a =
[[  5   9  10 -14  -3   9 -49   0 -18 -12 -26   9 -27   0]
 [ 10   9  15   2  -8   8 -47  -6 -14 -14 -24   4 -22   5]
 [ -5  -1  17 -22   0  -8 -37   7 -29 -20  -3  11 -19  -1]
 [ 14  11  -3   1   8  -2  13   2  22  23 -28  27  -2  -4]
 [ 14  10  16   0  -2 -14  25  -2  17  17 -27  29   8   3]
 [ 14  11   6  -1   0   5 -28  -1  17  17 -29  23 -18   0]
 [ -4   0  17 -20  -4  -5 -41   1 -29 -20  -6   8 -19   2]
 [ 15  11  20   3  -7 -14  22  -6  15   9 -29  25   9   6]
 [ 12   8  10   2  -2 -12  24  -3  18  17 -16  17   8   3]
 [ 15  12  17  -2  -4  -7 -19  -3  14  14 -31  28 -11   3]
 [ -5  -1 -11 -24  20  -6  21  16   6  21  -1  31 -17 -13]
 [ 12   9  -8   3   9   6  14   2  23  23 -16  11   0  -6]
 [ -3   0 -10 -11  17  -9  25  13  16  20  -2  23   4 -11]
 [ -6  -1  -5 -24  16   5 -40  14 -27 -16  -2  18 -26 -11]
 [ -5   1  -4 -23  14   7 -46  13 -25 -15  -6  14 -28 -10]]
The entry in the top-left corner: 5
Give the bottom entry of the column that holds the largest entry.
A: 14
The smallest entry in the first column: -6
The entry directly above the largest entry: 28
Give the last entry, reading row by row.
A: -10
The third entry on the diagonal from the top-right corner -> 11
The entry in the bottom-left corner is -5
The entry in the top-right corner: 0
Give the second entry on the main diagonal.
A: 9
The first entry of the largest entry's row -> -5
The 3rd entry in reading order is 10
The smallest entry -> -49
Give the entry just left of the largest entry.
A: -1
The last entry in the row that holds the largest entry: -13
Give the 3rd smallest entry.
A: -46
Give the entry directly below the smallest entry.
A: -47
The fifth entry, reading row by row: -3
Give the 2nd entry on the diagonal from the top-right corner.
A: -22
Give the second entry in reading order.
A: 9
Give the entry just right of the smallest entry.
A: 0

[[146, 121, 115, 148, 129, 101, 154, 146, 146, 150, 155, 140, 139, 162], [146, 149, 140, 153, 138, 117, 154, 146, 105, 159, 160, 140, 139, 126], [147, 100, 140, 151, 135, 101, 154, 146, 161, 99, 132, 140, 131, 126], [146, 149, 140, 153, 138, 101, 154, 146, 124, 159, 160, 140, 139, 126], [146, 178, 188, 153, 173, 141, 154, 146, 86, 159, 160, 130, 113, 88], [146, 115, 140, 153, 134, 101, 154, 146, 151, 130, 150, 140, 139, 145], [146, 188, 151, 153, 220, 169, 154, 146, 103, 168, 160, 140, 139, 116], [146, 149, 140, 153, 138, 101, 154, 146, 103, 153, 160, 140, 127, 126], [128, 149, 31, 189, 138, 101, 154, 126, 103, 191, 185, 153, 246, 187], [146, 149, 140, 191, 148, 101, 174, 150, 38, 159, 202, 140, 139, 117], [146, 154, 140, 153, 138, 148, 154, 146, 103, 159, 160, 140, 139, 126], [162, 125, 140, 153, 138, 91, 154, 151, 103, 109, 160, 140, 117, 126], [146, 149, 140, 186, 138, 101, 165, 146, 76, 159, 187, 140, 139, 126], [146, 149, 80, 247, 138, 85, 190, 146, 19, 184, 245, 140, 170, 126]]
Read off the entry just right of 99.
A: 132
Read off the entry just left of 186.
A: 140
The entry just left of the smallest entry -> 146
The entry just right of the smallest entry: 184
The minimum -> 19

M =
array([[ 9, 40, 28, 44, 66],
       [56, 35, 19, 72, 94],
       [74,  7, 63, 15, 59],
       [33, 45, 73, 56, 32]])
Give the top entry of the column that holds the largest entry.
66
The last entry of the smallest entry's row: 59
Give the entry directly above 63.
19
Give the entry just left of 35.
56
The entry just left of 19: 35
Give the last entry, reading row by row.
32
The entry just right of 9: 40
The entry just right of 74 -> 7
The entry in the top-left corner: 9
Give the entry just right of 63.
15
Give the third entry on the main diagonal.
63
